Each row has a name. Each question is about the rows just above it.

J: [ 98  96 114 131 139 101 167 113 143  86 185 150]
L: [103  97 107 111 160 116 186 148 133  89 152 131]
W: [103  97  69 144 160 116 186 148 133  89 152 131]
V: [ 98  96  86 101 139 101 167 113 143  86 185 150]
H: [ 98  96 114 101 139 101 111 113 143  86 185 150]
R: [101 100 105 161 160 101 164 125 144  93 105 155]
How many times does V hold [143]? | 1
How many times does R hold [105]? | 2

C: [175 163 172 156 163 164 176 183 164 174 178 189 164 170 164 164 155 156
 156 141 164 132 141 123 120 113]
K: [ 86  58  60  82  66  81  66  64  78  84  95  95  95  96  98 110 109 116
 108 115 117 122 119 109 117 112]
E: [176 146 167 155 168 178 175 169 163 187 167 174 162 169 174 168 179 158
 181 186 172 150 158 193 154 166]
Times [175] occurs in C: | 1
Count of [164] in C: | 6

F: [138 112 115 172 138 108 121 108 143 133 107 114 131 138 110 119  74 101
 113 133 137 130 129 107 123 144 101 119 125 117 140 146 132 119 133  58
  72 109 107 142 164 132 163 104 112 132 139 125 129 164 134  95]
X: [119 142 110 126 121  80 116 106 128 136 124 147  89 129 114 130  74 105
 139 136 103 132 125 124 129 129 145 156 110 138 156 142 140 144 103  58
  72 139 142 129 150 117 146 134 149 116 110 159 121 132 150 133]
S: [118 108 128 160 168 120 119  93 135 139 142 112 135 149 123 134  74 118
 133 139 112 135 144 142 135 154 115 129 144 109 120 160 137 131 135  58
  72 116  95 128 141 170 151 125  92 120 140 133 136 130 130  90]
T: [133 104 119 162 140 126 128 102 132 155 176 153 118 119 141 137  74 123
 117 155 107 161 129 176 102 142 132 133 126 136 123 126 129 135  97  58
  72 117 109 132  97 125 149 128  95 119 143 147 137 128 137 106]
G: [133 104 119 159 140 126 128 102 132 155 176 153 118 119 141 137  74 123
 117 155 159 161 129 176 102 142 132 133 126 133 146 108 127 128 143  58
  72 147 136 142 142 112 144 136 142 126 143 159  94 142 162 110]
M: [171 125 114 131 140 148  95 123 135 139 128 157 140 117 141 142  74 152
 133 139 152  99 134 128 129 127 115 126 145 110 132 138  99 141 122  58
  72 148 106 130 144 195 148 131 135 121 104 166  89 121 133 126]
Y: [148 145 116 148 156 156 149 113  86 149 119 145 139 137 113 167  74 123
 146 149 148 119 135 119 125 106 151 141 122 141 130 147 118 117 111  58
  72 136 125 170 125 111 155 119 148 134 133 123 148 162 132 137]
P: [129 124 145 147 102 111 154 148 125 164 142 128 118 124 112 165  74 110
 102 164 121 127 117 142 126 137 122 136 143 114 103 117 111 126  91  58
  72 135 115 122 147  56 142 140 165 148 102 132 138 146 122 118]
Count of [136] in S: | 1
Count of [148] in Y: | 5
Times [129] occurs in F: | 2
Count of [135] in S: | 5
How many times does G hold [159]? | 3
Count of [94] in G: | 1

Z: [132 135 114 129  62 134 117 152 143 128 127 110 129 117 116 105 148]
N: [134 134 116 131  63 133 118 151 145 132 125 112 115 120 108 109 140]
D: [132 136 134 129  62 134 117 152 136 128 127 136 110 119 110 108 135]
B: [130 139 112 126  63 135 116 154 140 126 128 140 106 119 140 154 154]
How many times does B hold [140]? | 3
Times [134] occurs in Z: | 1
Times [141] occurs in B: | 0
Count of [136] in D: | 3

Vib: [183 173 167 159 164 168 180 165 178 164 173]
Zofa: [168 178 174 178 172 178 179 193 166 166 168]
gifa: [165 163 184 182 161 179 164 158 164 180 172]
Vaso: [195 174 173 167 169 166 162 177 185 169 176]
fusil: [182 179 180 182 182 171 184 171 169 171 171]
Zoli: [161 172 171 157 171 167 159 174 170 158 158]
Gop: [173 177 181 185 166 164 157 175 166 167 174]
nul: [170 170 166 169 184 182 164 164 165 166 169]
Rig: [158 170 171 168 169 162 169 170 188 167 175]
Tusa: [161 170 171 165 160 169 172 156 170 166 168]
Neni: [159 172 164 179 166 161 171 164 160 179 159]
mif: [179 165 179 159 159 184 173 179 179 164 179]
Times [184] occurs in mif: | 1
Times [159] occurs in Neni: | 2
Count of [179] in mif: | 5
Count of [178] in Zofa: | 3
Times [182] occurs in fusil: | 3
Times [170] occurs in Zoli: | 1

biniz: [179 169  97 151  97]
Feto: [129 129 184  84 176]
mosu: [ 71 162  97 156 152]
botu: [125 178 101 106  65]
keka: [136 170 108 108  67]
lafi: [141 142 142 142 142]
Regos: [103 174 107 103 178]
Nonit: [109 142 189  84 157]
Dabam: [138  97 137 154  65]
Dakov: [141  96 189  90 178]
buko: [ 71 111 142 156 150]
How many times does lafi hold [142]? | 4
Times [108] occurs in keka: | 2
How many times does biniz hold [170]? | 0
How many times does Regos hold [178]? | 1

fek: [149 126 132  57]
ful: [128 126 128 128]
Der: [149 126 128 102]
Dubip: [ 80 136  79  79]
Lasit: [127 189 127 128]
febol: [114 136 127  79]
How many times does Lasit hold [127]? | 2
Count of [79] in Dubip: | 2
How many times does ful hold [128]? | 3
Times [126] occurs in ful: | 1
Times [128] occurs in Lasit: | 1

rodar: [119 126 102 131 127 124 146 128 113 124 110 128 147 121 119 126 130 127
 135 125 123 118 106 122 125 128 107 142 121 117]
vem: [131 128 145 131 133 129 137 118 129 113 127 127 106 119 134 128 136 146
 109 128 123 120 145 135 136 122 144 137 138 146]
vuret: [121 118  98 134 131 118 152 126 113 117 105 122 131 111 118 152 134 144
 125 123 113 112 152 129 128 120 110 148 120 152]
dapig: [132 146 146 124 129 126 132 120 131 111 129 130 118 135 150 141 131 118
 121 131 136 131 139 124 133 135 137 138 147 144]
zinu: [123 105  55 130 124 131 137 153 124 126 109  96 130 121 114 107 123 145
 132 124 103 120 104 147 119 113  99 133 104 134]
kigod: [133 134 142 127 139 116 142 104 117 116 113 142 106 111 142 139 139 130
 128 119 122 126 145 156 128 131 140 156 139 149]
Nafe: [134 133 155 129 139 122 141 104 123 111 120 139  97 111 142 136 140 141
 114 122 122 123 154 119 134 126 135 150 143 154]
Todi: [121 107 120 136 125 125 131 128 119 146 125 135 142 105  98 113 129 125
 132 124 120 119 116 128 125 120 122 121 107 105]
modeg: [124 107 132 133 126 135 135 136 129 160 160 136 135 123  95 112 123 138
 135 128 128 129 119 132 124 122 133 100 104  96]
rudug: [123 110 128 128 117 130 123 159 124 128 121 109 164 135 103 111 115 121
 151 129 128 128 123 136 115 123  98 114  98 100]
nal: [130 110 116 126 124 142  99 146 139 160 145 124 135 134 109 115 116 126
 142 128 127 141 124 134 119 123 126 159 106 110]
Count of [123] in rudug: | 4
Count of [126] in Todi: | 0
Times [139] occurs in kigod: | 4
How many times does Todi hold [98]? | 1
How many times does modeg hold [160]? | 2
How many times does vuret hold [152]? | 4

Q: [141 156  86 125 156 141 141]
A: [134 134 196 134 143 143 143]
U: [154 111 124 172 140 111 133]
Times [156] occurs in Q: | 2
Count of [197] in A: | 0
Times [134] occurs in A: | 3
Times [141] occurs in Q: | 3
How many times does Q hold [155]? | 0
Count of [124] in U: | 1

ses: [143 184 166 152 147 148 148 161 152 150 161 157 160 179 145 152 146 144
 143 153 139 154 150 167 151 153 160 162 142 162 148 140 151 150 160 155
 143 156 154 152 164 146 146 158 151 166 144]
Kal: [167 160 142 155 147 153 164 167 141 147 171 150 151 150 149 146 150 148
 164 144 140 142 151 152 160 159 167 178 167 155 160 138 148 147 142 158
 167 161 151 168 140 150 147 161 155 151 143]
Lizez: [151 145 146 151 158 154 148 160 147 143 149 143 166 148 145 165 155 144
 150 145 153 141 144 153 148 175 146 147 147 150 154 157 153 168 145 137
 150 155 147 151 166 146 156 143 156 154 159]
sina: [153 154 152 147 152 148 145 143 158 161 154 158 143 150 155 144 152 152
 147 150 144 169 151 155 154 146 160 148 150 141 143 173 156 142 150 158
 143 148 151 149 151 144 158 152 174 145 148]
fal: [143 150 138 149 176 145 157 154 147 149 149 154 150 158 157 149 144 140
 141 148 139 151 162 147 160 154 145 147 139 158 158 156 162 146 171 152
 150 149 159 139 157 143 145 153 157 145 147]
Times [167] occurs in Kal: | 5
Count of [152] in ses: | 4
How many times does Lizez hold [154]? | 3

